128 stands for zero in the data rows.
Here are some points:
[54, 111, 151, 175, 125, 129, 147, 91, 89, 108, 87, 80, 144, 170, 168, 172, 130, 71, 159, 208, 177, 112, 129, 104]
[85, 109, 152, 166, 125, 122, 149, 118, 94, 110, 93, 107, 120, 163, 123, 131, 159, 103, 147, 157, 129, 132, 139, 127]
[124, 131, 136, 132, 86, 102, 155, 149, 116, 175, 148, 179, 111, 124, 102, 39, 152, 171, 109, 49, 78, 133, 131, 162]
[168, 127, 118, 137, 105, 104, 138, 171, 116, 174, 139, 170, 98, 128, 95, 61, 123, 154, 115, 54, 55, 137, 144, 154]
[164, 115, 139, 135, 124, 119, 130, 174, 113, 150, 112, 147, 118, 131, 104, 97, 106, 133, 127, 99, 68, 145, 136, 142]
[157, 158, 115, 92, 163, 137, 86, 105, 160, 106, 143, 120, 143, 94, 140, 178, 97, 132, 124, 154, 150, 126, 99, 98]
[137, 110, 138, 163, 109, 121, 149, 157, 100, 125, 100, 110, 122, 159, 111, 115, 146, 116, 138, 115, 100, 135, 156, 150]
[149, 120, 141, 203, 110, 134, 122, 182, 92, 78, 72, 86, 125, 183, 101, 126, 119, 104, 161, 146, 88, 144, 170, 120]
[198, 130, 139, 160, 133, 129, 106, 191, 104, 104, 81, 107, 117, 134, 103, 162, 103, 109, 149, 123, 71, 162, 163, 120]
[77, 124, 112, 84, 94, 119, 156, 91, 160, 164, 195, 189, 140, 114, 134, 25, 180, 202, 87, 59, 148, 112, 104, 162]
[156, 132, 119, 112, 130, 127, 118, 148, 135, 131, 140, 138, 124, 116, 113, 118, 140, 140, 117, 99, 106, 147, 144, 146]
[84, 156, 100, 87, 135, 123, 125, 70, 161, 145, 188, 150, 129, 91, 165, 122, 126, 148, 104, 123, 193, 92, 91, 107]
[238, 157, 128, 155, 159, 129, 72, 187, 111, 102, 75, 93, 116, 119, 101, 197, 58, 89, 154, 147, 76, 161, 155, 97]
[85, 134, 115, 192, 80, 94, 172, 148, 88, 140, 112, 123, 109, 165, 130, 85, 150, 116, 133, 89, 117, 136, 178, 151]
[60, 131, 157, 192, 116, 119, 141, 112, 88, 86, 72, 81, 133, 176, 132, 155, 142, 100, 169, 175, 149, 108, 141, 112]
[157, 135, 98, 43, 160, 133, 112, 103, 185, 156, 189, 166, 128, 68, 123, 117, 121, 168, 88, 100, 132, 118, 83, 134]
[255, 141, 126, 72, 188, 153, 72, 175, 153, 122, 127, 135, 117, 88, 86, 167, 75, 123, 122, 127, 57, 168, 125, 119]
[150, 132, 118, 171, 76, 115, 142, 186, 108, 127, 121, 140, 124, 157, 95, 61, 169, 160, 129, 49, 73, 159, 185, 166]
[177, 130, 142, 152, 128, 128, 112, 179, 112, 125, 100, 124, 128, 128, 103, 131, 109, 124, 139, 113, 72, 150, 147, 131]
[162, 160, 157, 185, 147, 134, 89, 151, 96, 91, 58, 84, 121, 142, 119, 214, 81, 73, 175, 186, 98, 138, 143, 89]
[227, 148, 137, 114, 153, 142, 89, 179, 140, 137, 118, 131, 117, 90, 91, 167, 98, 132, 126, 111, 60, 159, 140, 134]
[47, 137, 131, 125, 151, 147, 118, 54, 132, 86, 130, 87, 166, 139, 192, 187, 119, 97, 147, 225, 248, 76, 95, 78]
[111, 122, 127, 201, 71, 109, 146, 173, 88, 125, 99, 138, 120, 175, 118, 66, 156, 146, 133, 90, 90, 150, 171, 136]
[50, 117, 134, 120, 151, 152, 122, 57, 136, 82, 117, 76, 157, 139, 183, 194, 133, 92, 144, 224, 229, 95, 103, 88]
[191, 129, 122, 108, 133, 135, 103, 175, 145, 122, 131, 130, 134, 126, 110, 117, 102, 150, 126, 109, 86, 137, 123, 124]
[158, 109, 166, 160, 161, 144, 107, 148, 114, 92, 67, 76, 128, 139, 112, 221, 103, 67, 176, 204, 112, 143, 139, 108]
[49, 115, 110, 151, 106, 134, 147, 96, 113, 86, 118, 95, 149, 164, 162, 130, 162, 117, 134, 154, 203, 103, 143, 121]
[73, 115, 112, 154, 86, 104, 170, 132, 107, 141, 145, 159, 126, 160, 147, 39, 146, 146, 122, 85, 145, 106, 134, 136]
[88, 142, 109, 102, 103, 124, 147, 97, 164, 161, 185, 168, 128, 109, 133, 69, 170, 176, 101, 71, 137, 106, 117, 151]
[223, 128, 135, 81, 174, 151, 91, 148, 153, 130, 122, 124, 128, 88, 96, 187, 82, 119, 125, 148, 87, 141, 112, 123]
[228, 114, 164, 132, 162, 148, 93, 174, 123, 110, 84, 105, 121, 116, 89, 199, 84, 101, 153, 159, 61, 158, 127, 128]
[152, 106, 110, 75, 116, 125, 143, 136, 164, 160, 175, 179, 133, 91, 108, 62, 153, 182, 88, 67, 113, 143, 123, 163]
[165, 122, 129, 99, 119, 114, 152, 149, 133, 195, 164, 196, 97, 100, 104, 66, 128, 170, 97, 58, 68, 138, 114, 156]
[136, 109, 146, 119, 141, 145, 118, 128, 136, 110, 111, 113, 142, 138, 122, 151, 123, 123, 143, 162, 127, 123, 112, 125]
[158, 134, 145, 172, 114, 122, 131, 171, 102, 119, 90, 121, 118, 145, 110, 130, 113, 110, 144, 120, 81, 144, 153, 133]
[139, 129, 146, 193, 147, 129, 116, 151, 82, 85, 59, 68, 132, 176, 132, 185, 93, 72, 172, 192, 122, 133, 148, 90]
[92, 118, 132, 250, 62, 104, 164, 174, 35, 108, 55, 82, 107, 208, 126, 104, 150, 86, 153, 102, 104, 154, 212, 138]
[136, 149, 135, 219, 94, 105, 136, 192, 75, 118, 76, 114, 102, 176, 102, 102, 122, 114, 152, 87, 55, 156, 188, 141]
[164, 171, 148, 209, 152, 134, 78, 153, 82, 75, 41, 62, 122, 149, 130, 230, 64, 58, 186, 205, 104, 132, 153, 67]
[188, 120, 136, 136, 100, 111, 145, 195, 114, 186, 127, 178, 87, 123, 72, 53, 140, 163, 102, 29, 15, 155, 157, 186]
[132, 118, 133, 107, 148, 135, 126, 122, 139, 117, 136, 123, 136, 118, 139, 157, 116, 117, 124, 145, 151, 126, 119, 119]
[122, 149, 138, 172, 148, 143, 95, 114, 111, 67, 83, 70, 145, 146, 148, 204, 111, 79, 172, 200, 157, 133, 142, 76]
[62, 123, 95, 107, 109, 114, 170, 97, 129, 170, 177, 160, 119, 123, 155, 71, 163, 150, 95, 90, 168, 111, 128, 149]
[182, 147, 140, 179, 106, 115, 129, 194, 106, 139, 101, 139, 105, 134, 88, 99, 129, 139, 126, 65, 35, 158, 169, 156]
Then 24 other points, each followed by its number:
[144, 105, 156, 90, 187, 154, 121, 95, 141, 117, 118, 102, 135, 108, 138, 205, 93, 95, 139, 207, 162, 110, 91, 105] 0
[212, 135, 108, 16, 192, 162, 80, 99, 200, 154, 184, 164, 135, 40, 127, 179, 83, 157, 101, 144, 133, 117, 60, 113] 1
[182, 144, 159, 134, 153, 143, 78, 143, 130, 113, 101, 107, 130, 119, 122, 192, 72, 107, 153, 179, 102, 130, 112, 95] 2
[204, 134, 129, 84, 145, 110, 115, 163, 151, 180, 157, 189, 114, 84, 98, 86, 98, 153, 101, 77, 62, 146, 107, 142] 3
[107, 129, 130, 186, 100, 115, 136, 146, 96, 107, 105, 114, 136, 171, 142, 108, 124, 115, 151, 142, 132, 117, 143, 113] 4
[180, 162, 145, 188, 131, 129, 80, 168, 114, 88, 72, 102, 137, 143, 102, 184, 92, 100, 164, 162, 91, 154, 161, 96] 5
[115, 125, 130, 181, 85, 116, 146, 158, 107, 113, 92, 104, 124, 172, 120, 109, 162, 120, 139, 105, 118, 146, 177, 140] 6
[157, 118, 128, 55, 162, 137, 114, 100, 172, 156, 172, 157, 132, 77, 127, 134, 109, 153, 107, 141, 138, 113, 73, 123] 7
[187, 125, 132, 23, 197, 155, 104, 100, 182, 157, 172, 156, 129, 54, 111, 161, 97, 150, 100, 136, 123, 120, 69, 140] 8
[134, 125, 138, 173, 132, 134, 128, 147, 97, 97, 78, 83, 136, 160, 135, 171, 107, 86, 160, 179, 126, 123, 137, 106] 9
[226, 158, 126, 114, 141, 114, 102, 179, 136, 167, 137, 169, 98, 85, 83, 115, 94, 139, 109, 69, 37, 163, 129, 138] 10
[93, 170, 125, 132, 151, 131, 88, 88, 126, 83, 119, 90, 151, 136, 158, 172, 95, 108, 163, 196, 183, 91, 105, 63] 11
[20, 121, 117, 193, 76, 103, 179, 116, 82, 124, 115, 120, 126, 189, 159, 68, 181, 121, 135, 111, 168, 106, 168, 124] 12
[44, 132, 111, 122, 140, 132, 128, 55, 138, 96, 135, 90, 159, 129, 176, 172, 149, 108, 135, 186, 229, 97, 114, 96] 13
[231, 127, 131, 129, 127, 114, 113, 198, 134, 153, 130, 153, 104, 112, 76, 117, 106, 132, 115, 76, 35, 163, 148, 156] 14
[101, 143, 125, 235, 77, 99, 145, 172, 72, 108, 76, 98, 109, 185, 112, 109, 156, 102, 163, 101, 101, 146, 191, 135] 15
[132, 109, 160, 149, 165, 142, 120, 123, 108, 82, 78, 70, 139, 163, 128, 211, 113, 76, 178, 215, 144, 128, 128, 103] 16
[195, 131, 128, 171, 96, 101, 144, 193, 114, 172, 113, 164, 97, 117, 74, 73, 148, 139, 115, 35, 28, 173, 168, 174] 17
[213, 116, 126, 34, 187, 153, 93, 121, 171, 155, 164, 161, 134, 60, 129, 165, 78, 133, 93, 154, 124, 135, 73, 117] 18
[52, 106, 120, 133, 105, 117, 175, 99, 115, 152, 150, 139, 121, 144, 146, 89, 163, 137, 118, 114, 159, 113, 128, 146] 19
[207, 149, 139, 153, 158, 143, 86, 161, 115, 105, 80, 97, 123, 117, 113, 209, 78, 87, 160, 164, 78, 150, 144, 108] 20
[58, 121, 133, 91, 156, 154, 122, 53, 148, 95, 146, 102, 153, 124, 169, 165, 144, 119, 130, 188, 221, 106, 94, 99] 21
[167, 119, 128, 73, 176, 137, 120, 114, 151, 135, 151, 136, 132, 86, 119, 170, 113, 124, 106, 145, 137, 130, 101, 124] 22
[66, 146, 103, 133, 141, 139, 114, 77, 143, 92, 129, 80, 146, 135, 171, 195, 146, 109, 134, 189, 221, 111, 132, 94] 23
Which two of these numbered points are nearest to each point below, ignoring the 3 directions in which the first points spread most? Their numbers follow each, nearest first.
[143, 104, 147, 30, 182, 161, 108, 95, 178, 138, 171, 144, 147, 94, 137, 160, 107, 143, 110, 177, 161, 111, 56, 121] > 16 0
[92, 151, 116, 178, 121, 133, 116, 114, 105, 93, 97, 76, 135, 160, 149, 175, 135, 102, 162, 168, 164, 120, 149, 103] > 15 13
[160, 119, 125, 9, 191, 153, 93, 83, 190, 149, 188, 158, 146, 55, 138, 155, 83, 150, 102, 160, 164, 102, 57, 115] > 7 9
[112, 123, 133, 104, 166, 153, 109, 86, 137, 85, 117, 74, 152, 131, 158, 207, 104, 99, 153, 215, 189, 99, 105, 101] > 9 21
[78, 146, 133, 207, 94, 119, 141, 132, 84, 118, 91, 106, 123, 171, 144, 128, 154, 102, 159, 137, 132, 128, 164, 122] > 20 15
[33, 117, 125, 167, 119, 125, 163, 86, 97, 120, 117, 99, 128, 167, 159, 129, 153, 112, 149, 168, 185, 99, 132, 124] > 19 8
[41, 124, 130, 167, 116, 143, 142, 87, 107, 88, 102, 86, 141, 169, 150, 155, 160, 105, 155, 184, 192, 113, 137, 116] > 21 6
[109, 143, 112, 191, 97, 124, 118, 145, 101, 97, 100, 97, 134, 159, 144, 127, 132, 110, 148, 132, 141, 132, 172, 111] > 15 5
[146, 129, 122, 25, 175, 157, 99, 74, 195, 135, 186, 149, 151, 68, 139, 158, 114, 155, 99, 151, 169, 114, 77, 113] > 21 12
[138, 136, 145, 69, 176, 145, 98, 94, 163, 121, 149, 136, 152, 95, 140, 169, 88, 135, 134, 179, 156, 104, 65, 96] > 2 7
[93, 109, 140, 145, 123, 132, 138, 114, 113, 112, 108, 106, 136, 155, 137, 140, 148, 115, 133, 150, 145, 134, 139, 131] > 21 16
[201, 157, 118, 99, 145, 115, 105, 158, 146, 161, 148, 161, 106, 84, 105, 126, 88, 137, 106, 82, 75, 149, 115, 129] > 10 20
[57, 156, 128, 222, 70, 102, 132, 133, 76, 103, 87, 110, 130, 191, 141, 90, 151, 111, 154, 122, 139, 126, 154, 111] > 11 5
[148, 111, 128, 66, 128, 138, 135, 125, 165, 166, 167, 175, 129, 101, 110, 82, 130, 177, 103, 102, 118, 128, 91, 151] > 7 9
[6, 114, 112, 196, 48, 108, 183, 108, 96, 114, 118, 115, 133, 190, 157, 62, 212, 138, 122, 96, 186, 118, 173, 152] > 6 13
[37, 118, 123, 125, 114, 144, 143, 61, 125, 113, 136, 107, 144, 152, 168, 136, 151, 129, 130, 171, 204, 88, 106, 118] > 1 9
[231, 126, 130, 125, 129, 113, 124, 203, 132, 160, 128, 164, 100, 97, 67, 100, 113, 143, 107, 49, 26, 170, 153, 158] > 14 22
[111, 117, 152, 211, 82, 100, 166, 171, 73, 156, 93, 149, 100, 173, 107, 69, 141, 119, 137, 92, 69, 143, 161, 155] > 7 3
[157, 120, 142, 202, 93, 109, 151, 194, 82, 140, 79, 130, 108, 162, 95, 92, 131, 120, 144, 82, 45, 155, 181, 149] > 1 9
[194, 126, 123, 17, 184, 141, 95, 99, 204, 152, 189, 164, 141, 52, 121, 168, 109, 148, 86, 137, 141, 133, 70, 125] > 14 22
[162, 145, 121, 128, 155, 157, 74, 123, 125, 87, 103, 82, 146, 137, 149, 193, 71, 100, 161, 204, 161, 126, 112, 73] > 4 12
[100, 165, 110, 126, 148, 130, 109, 74, 128, 113, 130, 108, 126, 125, 160, 174, 104, 105, 141, 174, 185, 104, 112, 81] > 10 20
[85, 86, 108, 56, 103, 112, 192, 105, 164, 189, 215, 190, 121, 104, 131, 26, 190, 191, 60, 32, 147, 126, 115, 195] > 22 19
[104, 63, 127, 53, 118, 131, 182, 107, 153, 180, 195, 190, 134, 111, 137, 36, 172, 179, 76, 73, 151, 120, 99, 176] > 0 16
